One turn sends every row of this set to another row. A few are shown first. Where does it send the rows asked after them?
K_410: [ 2.62  0.94  1.84 -2.33 -0.32 -1.67 -0.62 -0.16  1.90  2.80 -0.09 -0.80]
K_846: [-1.64  1.97 -3.49  1.06 -3.87 -3.00 -3.55 -2.09  0.11  3.91 -0.58 -0.88]
K_277: [-3.29  3.27 -0.02  2.85 -3.14 -3.55 -3.09 -0.68  1.10  1.77 -2.37  1.32]
K_62: [ 0.09 -0.55  0.45 -1.79 -3.79 -1.55 -1.55  2.72  0.42  0.11 -3.29  1.88]
K_717: [-1.67  1.74 -1.95  1.49 -4.09 -3.07 -3.52 -3.12  0.59  4.74 -0.94 -0.39]
K_518: [-0.48  0.03 -0.71 -0.70 -2.20 -0.55 -0.59  0.42  0.11 -1.45 -2.59  3.95]
K_979: [-1.72  1.99 -2.64  1.13 -3.82 -2.96 -3.56 -2.38 -0.15  4.20 -0.72 -1.24]
K_352: [ 2.37  1.22 -0.39 -1.64  0.62 -0.98  0.05 -0.92  2.30  1.36  0.56  1.22]
K_747: [ 1.02 -0.20  0.44 -2.87 -2.11 -2.19 -3.26  0.37  0.26 -2.13 -1.81  0.45]
K_955: [-1.93  1.86 -2.48  1.60 -3.69 -2.85 -3.13 -3.52  0.62  4.20 -0.68  0.23]
K_931: [ 2.61  0.07  2.12 -2.34  0.20 -1.68 -1.27 -1.35  1.29  2.03  0.51  0.81]
K_679: [ 0.69 -0.01  0.01 -2.34 -1.40 -1.76 -2.79 -0.59  0.14 -2.80 -1.47  1.34]
K_379: [ 2.79 -0.19  1.57 -2.85 -0.45 -2.00 -1.61  0.05  1.94  2.31  0.40  0.59]
K_890: [-3.04  3.09 -0.44  2.44 -3.63 -3.81 -3.30  0.28  1.47  1.95 -2.47  1.10]
K_287: [-1.90  2.28 -1.86 -2.01 -2.39 -1.20  0.01  1.17 -0.54  3.94 -3.32  3.01]
K_134: [-0.74  0.58  2.42 -0.16 -1.63 -0.58 -0.63 -1.81 -1.51 -0.79 -2.81  2.66]
K_464: [ 0.63  0.30  1.41 -2.09 -1.20 -1.82 -2.83 -1.41 -0.56 -2.45 -1.60  0.58]
K_234: [ 2.50  0.24  0.87 -2.12  0.56 -1.36 -1.07 -1.37  1.64  1.32  0.79  1.85]
K_743: [-0.24 -0.06  3.51 -1.31 -3.28 -1.44 -1.47  0.51 -1.16  0.74 -3.57  0.67]
K_569: [-1.76  2.34  0.00 -2.18 -2.76 -1.45 -0.31  1.00 -1.16  4.90 -3.75  1.69]
K_98: [ 0.82  0.07  1.74 -2.70 -1.88 -2.13 -3.19 -0.46 -0.33 -1.76 -1.97 -0.19]
K_599: [ 2.35  1.37  1.68 -1.46  0.69 -1.19 -0.06 -1.84  1.46  2.02  0.22  0.23]
K_141: [-1.79  2.07 -3.44  1.33 -3.52 -2.67 -3.34 -2.73 -0.03  3.59 -0.39 -0.40]
K_802: [-1.67  1.53 -2.77  1.22 -4.43 -3.04 -3.62 -2.33  1.09  4.62 -0.90 -0.16]
K_314: [-3.14  3.11 -0.75  2.71 -3.24 -3.58 -3.09 -0.24  1.48  1.61 -2.25  1.69]
K_761: [-2.07  2.79  0.61 -1.45 -1.80 -1.10  0.09 -0.75 -1.86  4.36 -3.59  2.18]
K_160: [-1.80  2.20 -2.74  1.45 -3.41 -2.76 -3.33 -3.09 -0.30  3.95 -0.57 -0.81]
K_901: [-3.18  3.15  0.31  2.53 -3.49 -3.81 -3.42 -0.18  1.09  2.04 -2.61  0.79]
K_593: [ 2.76 -0.14  0.31 -2.68 -0.07 -1.66 -1.21 -0.04  2.23  1.58  0.66  1.62]
K_138: [-1.70  1.67 -3.20  1.46 -4.04 -2.92 -3.30 -2.82  1.00  4.11 -0.73  0.47]
K_697: [ 2.75  0.79 -0.28 -2.43 -0.38 -1.52 -0.51  0.69  2.81  2.15  0.22  0.21]
K_256: [-2.16  2.74 -1.24 -1.28 -1.37 -0.81  0.45 -0.61 -1.20  3.43 -3.12  3.53]

K_410 -> K_697
K_464 -> K_98
K_138 -> K_955
Now find these:
K_277 -> K_901
K_761 -> K_569
K_979 -> K_846
K_593 -> K_234
K_743 -> K_62

